One vector is turned by the same rotation once a step. Each row is the vector after some number of steps, and that number follows the row.
The counts run from 0 to 493.
[159 144 120 118 146 136 164 125 104 124 108 131 116 180 178 133 147 163
  95 109  95 144 166 147 141  75 125 119 120 130 151 122 105 139 168 102
 121  88  59 118 127 113 119 100 107 141 120 147 124 181 114 126 108  98
 151 155 168 108  55  94 128 115 160 128 150 116 169 112  91 125 139]	230
[137 130 120 134 155 143 154 141 149 150 120 120 156 143 189 141 180 140
 113 121 101 130 157 121 155  84 123 108 114 156 172 134  99  99 137  90
 109 103  62 124 145 115 106  71 123 133 138 119 150 145  91 121 112  94
 163 137 166  95  76 137 107 126 166 150 111 137 140 129 103 113 143]	240
[120 110 118  92 151  96 140 155 130 133 120 110 148 121 156 139 152 157
 134 107 133  92 176 152 132  61  92  91 134 131 124 141  91 105 129  90
 165 116 123  83 163 156  95 111 111 110 128 184 139 170 135 134 143 129
 132 122 104 137 101 136 124 116 152 116 137 149  55 160 109  99 107]	149
[105 149 137 110 150 101 173 160 145 144 108 116 142 138 178 149 145 136
 115  98 152 103 132 125 156  84  93  55 139 161 149  95 111 115 139  84
 162 140 130  99 158 169 113  89 140 149 126 157 155 152 129 116 145  93
 161 153 148 146 116 121 120 117 160 113 130 134  53 122  85 114 102]	473
[155 126  87 136 147  77 167 166 145 132 100  99 129 178 154 125 133 173
 101 132 164  96 130 146  99  86 160 109 101  95 113 142  87 111 148 118
 151 109  98 142 148 110 128 129 120 150 157 193  76 132 109 125  99 128
 169 159  89 150 108 134 111 150 151  98 108 135 106 131  95 120 124]	286
[181 158 136 137 142 104 200 141 103 140  97 127 132 126 181 150 141 173
 110  85 159 149 161 149 156 120 140 102 142 114 155  83 100 122 138  92
 139 139  78 133 117 125  93  88 114  97 119 123 162 143 139 103 120  70
 169 170 145 121  90 114 140 130 151 114 136 130 128 122 110 123 126]	104
[125 149 130  89 136  92 161 128 135 139 121 113 110 181 196 150 163 119
  93 127 124 126 132 113 151  83 117  95 158 166 168 130 120 103 154  86
 108 104  89 113 165 143 108  92 178 172 131 149 135 165  75 162 125 125
 134 169 156 128  86 111 116 101 157 133 139 135 106 120  92 122 122]	354
[133 115  98 115 160 106 134 152 145 130 124 100 164 146 132 161 165 115
 139 131 141 150 199 167 127 115 130  93 136 128 169 157 109  92 100  76
 125 140  84 109 148 132  77  98 167  88 118 164 143 155 146 100 136 110
 157 137 109 119 137 141 107  79 170  82 135 166  80 148 128 117  95]	262
[123  86  99 108 175 144 140 122 140 149 119 109 161 141 147 162 162 119
 138 132 134 130 181 182 139 106 116  96 122 131 166 150  93  97 123  68
 127 143  89 115 146 115  97  94 142  87 106 167 154 152 172 100 116 118
 155 109 164 113 103 146 101  91 174 105 129 163 102 128  99 116  93]	256
[167 185 111 146 154  84 161 104 102 136  90 144 136 131 136 147 170 124
 150  89 154 145 148 152 151 135  96 129 150 108 101 132 109 113 119  96
 173 138  94  91 109 115 113 128 121 122  86 158 159 151 138 111 168  52
 151 137 117 113  97 101  97 123 160 132 183 144 131 143  99 119 116]	323
[129 123 112 132 170 137 165 129 128 152 117 104 156 145 195 147 165 138
 107 116 122 132 173 130 149  99 125 111 107 147 175 143  74 111 124  64
 105 142  74 134 139 125 119  70 128 135 127 120 157 131 140 126  97  88
 170 111 184 108  79 136 113 111 166 133 106 140 110 133 119 102 111]	245
[133 148 114 118 157  93 165 123 152 149  86 128 159 134 158 147 159 140
 119 124 125 123 148 144 162  84 111 124 102 162  99 135  89 136 137 101
 132 117 112  98 117 152 112 115 106 157 123 170 138 176 126 111 165 108
 180 123 130 137  83 103  95  95 184 163 159 134 111 121 100 108  85]	458
[186 176 107  75 135 106 139 171  91 133 106 133 127 161 168 155 170 147
 151 119 117 154 129 148 102 107 102 110 164 122 133 108 125 113 158 102
 142 119  75 111 137 134  82 133 156 132 110 146 150 162  97 153 154  91
 148 195 119 119 133  87 138 139 151 117 174 120 119 121  94 129 133]	214
[164 145  58 126 124 123 181 116 120 155  89 127 116 157 144 137 189 175
 143 110 149 153 114 144 143 102 111 165 129 107  82 155 104 103 149  99
 133 115  60 151 112 105 119 133 128 129 135 147 155 146 153 127 123  86
 155 143 117 155  82 106 115 147 184 117 143 145 127 137 100 141 124]	440
[156 120  71 144 128  80 151 140 128 141  85  91 105 139 186 129 130 147
 122  77 181 110 138 132 120 101 135 136 139 101 127 127  99 110 136 120
 164 124  89 146 159 103 113  96 109 161 134 199  98 117  96 140 127 120
 151 121 136 130  88 122 117 137 109 136 114 179 142 156  97 127 119]	297
[212 158 101  98 165  72 122 148  97 136 110 135 157 139 147 162 170 114
 168 130 148 123 127 159 102 137 111 114 152 110 134 114 103 109 140  81
 155 137 107 103 146 123 108 131 149 142  91 184 140 134 100 162 147 104
 142 141 155 132 145 120 104 139 144 143 175 136 134 115  88  97 111]	202
[ 84 143 124 135 146  89 154 117 122  98  96 120 122 169 151 150 155 123
  99  92 147 120 152 157 153 119 121  72 161 132 153 105 140 121 144  90
 161 122  99 117 139 142 118  78 146 130 129 176 140 152 128 126 108  99
 127 162 138 146 120 122 111 109 159  65 145 158  68 126  77 144 119]	485
[151 160  71 161 152  63 121 139 114  98 144 109 137 178 145 147 183 120
 122 114 118 123 159 144 107 128 141  87  98  83 153 139 104 101 141  79
 151 103  95 118 129  96 126 109 127 140 133 171 144 129 126 138 112 110
 113 138 152 142 145 132 111 140 143  69 165 153  82 140  78 109 155]	57
[139 115  99 125 168 136 154 129 139 175 138 116 151 144 164 144 164 135
 113 144 123 133 156 160 141 101 130  82 109 143 179 149  93  97 142  85
  91 129  74 131 159 116 106 100 153 141 131 127 140 139 139 106 122 101
 180 123 184 124  79 141  88 101 179 134 114 137 140 125  92 108 114]	247
[192 176 107  97 157  72 157 157  74 123  96 134 140 155 161 164 157 145
 142 130 120 149 132 166 128 130 119 113 169 118 110 103 105 127 164  82
 165 142  87 117 122 150  91 131 128 130 129 153 158 157 124 177 127 105
 150 166 130 141 137 106 135 147 166 116 167 110 107 121 104 120 110]	211
[138 154 122 124 166 114 168 149 128 150 121 131 153 150 147 105 164 164
 123 125 115 121 150 105 130  73  91 121 138 141 122 186 106 122 145  94
 125 126  83  87 136 142 143 139 137 154 118 164 136 153 115 128 147  58
 169 127  90 146  91  79  98 116 185 123 148 107 103 151 109 123 122]	13
[118 133 126  98 152  96 123 106  96 106 107 104 114 161 165 149 158 126
 102 108 109 137 185 151 148  97 114  92 145 131 178 128 100  89 118  94
 125 115  84  95 165 132 100  70 154 151 119 142 147 160 125 165 105 114
 134 148 168 119  66 141 109  89 139 111 137 145 111 150  92  93 131]	363
[133 117  93 110 148 124 184 112 153 144 125 104 156 165 183 131 146 142
 124 108 155 159 180 129 157  93 128 163 119 138 139 176 112 118 145  73
  93 123  82 128 131 124 137 104 157 132 106 181 123 168 120 125 128 108
 151 113 124 145 109  92  95  86 176 127 161 166 124 137 127 122 101]	130
[112 126 133  93 157 110 131  98 104 121 108 120 104 170 162 154 161 128
  98 116 112 129 157 153 156  95  97  85 153 136 175 128 109  81 132  87
 130 108  92  99 165 122  99  82 163 148 129 144 149 153 128 156 109 126
 134 158 158 116  45 145 109 103 146 122 129 148 111 126  90 107 129]	362
[161 160  57 139 174  81 105 141 132 125 113 112 157 177 125 134 182 119
 124 170 108 133 134 168  93 138 156 119 118  91 130 164  96 109 141  95
 138  97  74 132 132  82  91 136 142 160 143 171 120 120 112 139 119 122
 157 141 121 132 125 133  99 138 151 117 153 147 122 129  83 125 131]	67
[199 140  71 123 117 102 195 137 106 167 117 121 110 138 158 155 155 179
 143 107 191 141 117 162 128 108 129 117 134  83 113 105 112  77 153 104
 143 134  87 157 141  95 107 116 154 108 124 157 136 132 139 130 122 101
 144 160 141 144  82 134 122 149 146 102 122 149 139 134  91 122 146]	427
[123 152  95 163 147  66 136 124 104 110 134 102 113 190 154 164 168 107
 104 106 146 139 165 135 112 126 137  73 107  89 149 132 117  93 133  97
 142 118 109 116 131  97 132  94 162 139 129 157 132 134 135 130 123 110
 121 167 158 122 102 139  89 124 137  58 144 164  82 132  90 102 147]	51
[108 150 129 118 147  94 152 148 124 118  99 105 114 163 141 140 156 123
 108 105 153 105 146 145 151  96 111  53 161 136 171 113 127  87 121 108
 144 125  83  96 173 136 118  80 171 152 112 157 118 140 128 124 131 104
 151 159 139 161 126 116 114 101 146  62 132 130  90 152  83 130 116]	482
[159 182 123 124 160  90 198 154 119 146  98 130 159 177 162 154 157 134
 117 124 134 119 132 133 144 102 119 107 140 138 119 129 110 152 162  75
 132 123  84 113 115 137 156 140 128 177  97 162 135 168 136 145 143  78
 140 145 126 144 125  70 130 133 179 124 164  92 102 122 106 119  93]	338
[109 137  99 160 140 102 127 165 124 124  83 104 102 168 145 128 159 128
 103  91 145  90 130 126 105 100 100  79 147 110 122 133 106 106 136 118
 189 126  79 124 157 117 122  99 117 141 144 167 127 113 144 107 126  88
 160 151 102 129  96 119 128 145 142  68 103 156  69 156  85 151 130]	166
[ 94 150  80 177 143  69 140 132 135 119  98 102  95 168 139 123 145 116
  90  97 153 104 148 151 121 108 131  83 153 109 131 135 125 110 151 123
 172 109  78 118 150 110 117 107 111 149 129 188  95 139 138  98 143  99
 140 143 121 127  92 101 107 108 135  66 126 158 115 155  73 146 121]	169
[116 120 102 112 136 116 155 163 119 146 108  94 133 139 166 138 142 150
 134 108 150 106 167 129 103  61  83  68 105 124 117 123 112  90 136 101
 142 129 144 100 144 151 118 114 127 130 138 186 114 152 133 128 153 110
 169 155 120 131  81 132  88 123 147  94 132 156  53 146  93 109 126]	152
[124 141  88 141 170 105 112 132 100 111 147  97 141 153 145 119 161 145
 111 113 102 130 202 162 104 130 120  89 129  89 175 158 106 112 136  69
 113 119  86 105 141 109  95 102 130 140 134 152 151 128 160 133 106  77
 142 118 150 139 113 125 110 107 140  81 148 142  88 147  94 106 131]	377
[161 151  77 113 138 119 162 131 155 146 101 125 136 146 142 134 198 151
 155 125 117 137 118 129 150  69 101 161 103 144  95 175  96 107 141 113
 129 102  64 109 143 126 120 117 124 146 127 160 150 157 123 106 156  98
 176 125 112 154 109  93 110 122 197 136 158 136 138 139  93 137 122]	448
[142 125 108 114 151  96 149 158 152 112 104  99 142 172 126 142 153 140
 120 142 147 123 172 169 104  99 142  88 110 101 132 146 109 108 130 117
 143 111  91 112 138 121  95 119 156 103 139 177  87 161 126  90 123 130
 170 179  61 139 118 136 109 117 168  70 130 148  91 131 112 124 127]	274
[209 129 112 121 138  59 174 157 122 157 127 106 118 135 181 149 129 144
 123 107 197 120 150 148 110 112 153 106 145  95 162 104  89  93 129 100
 150 138  94 128 170  98  82 111 147 101 118 167 120 144 102 120 139 109
 133 159 115 114  99 137 158 121 124 122 115 139 144 143 120  84 120]	416
[147 105 101 100 158 124 138 147 136 116 119 103 143 174 118 156 157 134
 141 132 143 121 185 181 104  90 130  96 108 105 140 148 110 110 123  94
 144 117  87 101 155 111 105 127 152  85 108 193 104 170 157  78 122 127
 153 148 100 139 133 130 115 107 168  68 150 151  95 130 104 121 115]	269
[128 123 117  78 149 109 133 122 105 133 130 115  95 188 185 151 166 141
 107 108 116 120 134 122 138  82  95  94 122 145 172 122  95  89 148  84
 117 123  99 108 173 131 124  78 166 162 137 148 151 154 115 154 106 114
 136 147 183 146  84 131 117 121 157 122 131 126  97 117  81  98 138]	360
[133 144  75 141 173 120  94 145 128 122 161 111 158 152 137 109 174 139
 128 140  90 121 168 163  85 124 126  80 128 101 170 169 108 104 152  80
 128 111  68 114 149 119  84 126 125 126 147 165 143 128 134 116 120  83
 156 120 136 128 140 127  99 116 159  84 149 143  99 141  72 127 138]	382
[ 97 149 134 118 140 107 145 139 123 113  75 110 119 161 144 151 155 123
 111 114 153 116 153 145 146 101 100  48 163 140 157 109 130  97 124 115
 154 127  93 112 157 136 123  73 168 147 116 149 120 137 124 122 133 101
 173 169 137 139 107 126  99 105 150  73 122 141  76 138  82 140 117]	481
[134 107  96 106 145 135 175 108 154 138 110 109 158 161 146 137 159 140
 128 124 150 145 176 147 159  83 133 157 121 132 129 177 105 112 142  83
  96 114  70 129 148 110 140 109 156 125  96 186 117 173 122 120 121 121
 156 113 129 144  95 102  93  87 179 125 159 147 149 129 109 120  91]	129
[114 134  85 135 139  81 161 176 108 133 119  94 120 146 153 121 142 160
 107 105 141 100 155 144 106  73 113  50 127 118 121 120 108 107 154 109
 169 131 118 110 160 162 114 122 116 148 150 175 122 138 144 124 153 110
 150 146 120 161 114 124 120 127 148  52 118 136  52 163  82 124 122]	158
[177 158  98 114 131 106 166 111 103 123 109 131 119 124 136 120 184 183
 155 107 135 155 154 125 150  97  90 147 148 115 111 165 109  82 130 115
 127 139  61 102 153 137 123 101 152 126 119 161 142 143 125 140 126  69
 174 131 115 174 113  87  84 115 173 104 171 130 132 158 100 137 133]	0
[119 132 108 113 150  86 137 113  91 121 146 117 103 170 172 146 152 149
  92 113 111 134 167 139 132 101 118  77 115 125 162 126 106  90 148  89
 112 127 109 117 152 140 110  89 154 157 156 143 143 155 142 160 102 120
 133 138 185 153  82 139  96  99 165  97 151 136 109 128  84 105 128]	365
[175 159  55 129 110 124 171 124 114 146 108 106 121 144 166 141 181 168
 159  76 152 153 152 129 139  95 109 161 127  97 101 139 114 112 142  99
 125 112  63 143 121 105 112 113 115 132 105 170 161 149 148 135 138  90
 141 124 144 141 117  87 143 140 161 108 164 155 131 157  96 145 131]	438
[183 172 107  97 139 119 157 160  70 116  75 123 129 188 175 170 157 149
 135 108 113 174 159 137 118 104 108 120 151 119 121  99 116 134 152 105
 145 122  73 115 115 145 116 114 131 135 117 139 135 171 112 146 128 100
 164 183 132 116 107  93 133 146 146 111 170 128 133 113 109 131 139]	218
[174 147 112 146 135 160 205 137 130 148 107 127 148 143 160 155 168 168
 133 103 150 144 156 145 162  98 136 111 123 111 142 100 127 110 148 104
 122 120  55 148 120 103 123  83 132  96 117 139 140 151 120  97  98  73
 174 160 163 125 108 115 103 140 167  96 144 138 147 121  86 155 145]	112
